One turning vector, and how many steps it has turned:
The counts run from 0 to 126.
[ 12   0   0   4   8  17  -5  -7  -7 -18   5 -17 -12   4  20  16 -22   4
   5  22  -1 -19  -5  27   9 -12   4 -22 -12  11   4   2   3 -11  10   2
   6  33  18   3 -10   5  12 -13  -2  -6] : 62
[ -7   1  -3  12  15  16  -7 -16  -6 -13  -9 -12  -3  -6  23   7  -1   2
 -13   7   2 -23   1  19  -4 -24 -14 -12   8   8 -16  -5  21  -5   6  23
   5  11  19   3  -5  17   2  -9 -17 -24] : 16
[ -3  12  -8   9  18  24  -2  -1   4 -26  -1   6  11  -2  14  15  -6  -9
  -7  -2   1 -10  -4  14 -20 -18   8 -12   4   8 -14  10  12 -18  21   9
  -4  27  -4 -13  -6  15  -1  -8  -2 -26] : 95
[ -3   0 -13   4   7  25 -13 -20 -13 -13  -2 -14   4  -8  15   2  -6   4
 -15   6   5 -25   0  18   2 -27  -9 -12   8   3 -12  -6  12 -14  -7  16
  -1  24  15  -4   0  12   9  -1  -7 -26] : 14
[-10  16 -14   7  15  27  -8 -12   3 -20  -2  -2  10  -3  18  -3  -6  -6
 -17  -4  13 -12   5  10  -5 -27  -7   0  17  -8 -16   3  17 -12   2  17
  -6  20   1 -18  -5   7  -8   1  -2 -28] : 124
[-10  14 -14   6   5  23  -8   6  13 -34  -5 -13  13   9   6  -4  -9  -6
 -10  15   8  -6  14  -3  12 -17   0  12  10  -1  -1  -9   3 -12  12  23
  -1  21 -24 -11 -18  -4  -7 -16   8  -3] : 77
[  0   6 -14   6   0  20 -13  -9 -10 -11  -6 -30  -8  -2  21 -16  -4  -9
 -20  16   1 -20   6  14  17 -22  -2  -7  -2   3 -13 -15  19  -6   4  15
   8  18  -5   5  -4   8  -1  -2 -18 -15] : 43
[ -5   3  -5  12   5  19  -4   6   0 -28 -12 -19   0   3  17   1  -8 -12
 -10  17   5  -7  12   2  18 -19   8   1  -5  21  -6  -9  12 -10  26  14
   8   9 -16  12 -11  10   0 -23 -15 -12] : 73
[ 11  26 -18   6  15  20 -10 -18   2 -14  -3 -11  -2   0  20 -13   6 -10
  -6  13  20  -4   5  21  16 -13   4  -2  -1  -6  -4  -2  21 -10   9   9
   6  31 -11 -14  -7  -4   0   1   4 -22] : 39
[ -2 -16 -10  10   5  11  -6  14 -20 -24   0 -13   6  10  20   7 -20  -9
  -8  11  -2 -30   3  16  -4  -6  -8 -15   1  -2   5  -7  13 -11   5  27
   9   7  11   3 -14   7  -6 -26  -3  -3] : 24
[-13  19 -14   5  16  17   3 -14  15 -10  -9 -14  18  -6  16   4   0   1
  -8   2  12   4   0  32   7 -25   2  -6   6   9  -5  12  13 -10  12  18
   8  15   6 -14  -2  -7  12  -5   3 -27] : 9
[  4   8 -10   5  10  15  -1 -14  -6 -12  -7 -17  -4   6  25   1 -10  -2
   2  16  18  -3   2  33  32 -14   0  -8 -10  12  11   5  13  -9   8   7
  15  11   9   5  -8  -7  15 -19  -1 -15] : 35
[ -5   2  -4   6   4  15  -3  -4   1 -13  -2 -20   4  -6  17  14  -8   6
  -6   8 -18 -17 -10  30  -5 -27   5 -22  -6  19 -11   2   5 -10  16  11
   8  25  14  -3  -1  10  14  -7 -11 -19] : 91
[  2   4  -4  19  20  19  -6   2   7 -40  -6  10  13  12  14  13  -1  -2
   4  10  13  -9   6   7   1  -8  -5   7   7   2   7  -7  11  -5  17  22
   4  10  -7  -8 -21   3 -14 -29   8  -9] : 104
[-11  15  -7  11  10  20  -2   7  15 -32 -14 -12   7   5  13   0  -4 -10
  -9  16   9   1  15   0  13 -16   3  10   4  11  -5  -5  10  -8  25  20
   3  10 -21  -1 -17   4  -9 -21  -3  -8] : 75
[ -1   6  -9   7  14  28  -5  -1  -3 -29   3   9  12  -1  12  14  -9 -11
  -7  -2   3 -18  -1   7 -18 -20   6 -11   7   5 -11   5  11 -19  16   7
  -9  30  -7 -12  -3  16  -2  -9   1 -24] : 96
[ -5   9   1  16  22  14  -5  -8   3 -17 -10  -5   0  -2  25  10   3  -5
  -9   3   4 -15   4  14 -15 -13 -12  -8  11   2 -16  -1  27  -3  13  30
   4  11  11  -4 -12  16  -8 -11 -10 -21] : 18
[ -4 -14  -6  11   7  10   1  15 -15 -23  -4 -12   7  11  24   9 -19  -9
  -5  12  -1 -24   4  19  -1  -6  -5 -13   0   4   7  -2  12  -8   9  29
  13   0  14   6 -18   4  -4 -30  -2  -2] : 25
[-10  18 -11  11   9  22  -5   6  16 -33  -9 -11  12   7   9  -1  -5  -9
  -8  15  10  -1  16  -1  12 -16   2  12   7   6  -3  -8   7 -10  20  23
   0  14 -23  -8 -17  -1  -9 -15   2  -6] : 76
[ -4  -3 -30  -1  -5  13  -8   1  -2 -19  -1 -22  27   6   6  -9 -11   1
 -11  10  -1 -12   0  28  18 -19   9  -8  -3   3   7  -5  -2 -18  -1  18
  13  18   0 -12  -5 -15  11 -14  12  -9] : 4
[ -9  19   1   5  16  14   2   2  16 -23   2 -12  -1   8  18  20 -21   2
   3  13   5  -6   2  21  -3  -7  -8 -10   6  -6   3  15   5 -10  14  18
  -2  26  11 -17 -22  -8   2 -10  16   1] : 57
[ -5  -1  -6   9  10  20 -11 -18 -12 -12  -4 -15  -1  -6  21   5  -4   3
 -15   7   3 -25  -1  17   1 -26 -11 -12   9   7 -14  -8  17 -10  -3  19
   3  18  18   2  -1  14   6  -5 -14 -24] : 15
[  0   3   1  20  22  20  -2   2   5 -39 -10   9   9   9  18  14  -2  -2
   4  10  10  -7   7   7   0 -12  -7   5   7  10   4  -7  12  -5  19  22
   3   5  -4  -3 -20   8 -10 -30   0 -12] : 103
[  4  12  -5   2  10  20  -6  -2   4 -22  10 -10  -1   7  15  15 -24   2
   4  15   5 -17  -3  23  -3  -8  -2 -17   2  -8   7   8   0 -13   6   8
  -3  40  12 -19 -18  -6   5  -7  18   0] : 59
[  4   8 -30   0   0  20 -11  -6  -2 -17   3 -15  20   0  12 -14  -4  -4
 -11   4  -2  -8  -5  33  14 -24  15  -8  -4  -2   3   2   5 -16   3  10
   9  25  -6 -20   0 -12   5  -5   7 -20] : 116
[-15  20  -9   7  10  14  -4   7  12 -18 -11 -23   0   2  23  -6  -4 -14
 -20   8  -1  -8   9   7  -4 -15  -5  -1   9  -6 -18  -1  23  -5  20  29
   2  12 -11  -9 -16   4 -13  -5  -9 -11] : 47
[ 10   0 -17   6   1  24 -13   0 -14 -29  -1 -12  -2   4  13  -2 -11 -16
  -8  18   4 -20   6   2  12 -15  14  -9  -9  10  -7 -12   7 -16  15   1
   2  29 -17   4  -8  14  -2 -13 -10 -13] : 70
[  8   3  -9  18  16  18 -10   3   3 -40  -4   8  14  14  11   8  -2  -2
   5  13  10 -11   7   7   4  -9  -5   6   7  -5  12 -11   7  -8  11  21
   4  15  -9 -13 -20  -2 -14 -26  14  -7] : 105
[-12  20  -4   9  10  10  -4  -4  30 -21  -7 -25   9   4  13   9   0  17
  -2  15  -8   0   1  26   9 -20  -5  -1   3   9   0   0   2  -1  14  27
   8  19   7 -14 -16 -11   7 -10   6  -3] : 84
[ -2   1 -32   3  -2  14 -10   4   2 -22   1 -18  31   7   4  -9  -9  -2
  -7   9   0 -10  -1  24  12 -16  12  -6  -1  -2   9  -5   1 -16   2  23
  14  19  -8 -17  -8 -17   3 -14  14  -8] : 3
[  0   7 -19  14  13   6  -4   7  16 -28 -10 -13  24   8  12  -1   3  -4
  -3  13   1   1   5  21   7  -7   8   3  -2   3   4  -7  10  -4  19  29
  17   8  -9 -12 -20 -13  -8 -26   8  -6] : 0
[ 17  12 -15   7  11  23 -10  -2  -3 -28   1  -3  -1   3  15   1  -6 -19
  -1  15   8 -13   4   7  -1  -9  18 -10  -9   2  -8  -4  12 -15  22  -3
  -1  37 -19  -8 -10  11  -5 -11  -1 -16] : 68
[ -1  -1 -10   3   0  18  -7  -6  -1 -14   2 -22   8  -5  14   9 -10   8
  -7   8 -19 -21 -11  30  -3 -26   7 -21  -5  13  -7   0   3 -11   6  11
   7  30  14  -5   0   8  15  -5  -6 -17] : 90
[ -2   9 -25  12  10   8  -6   8  15 -27  -6 -13  29   9   7  -6   1  -5
  -4  10   3  -1   3  21   7  -8  10   1  -1  -3   5  -6   8  -6  15  26
  15  13 -10 -20 -16 -16  -6 -20  13  -7] : 1
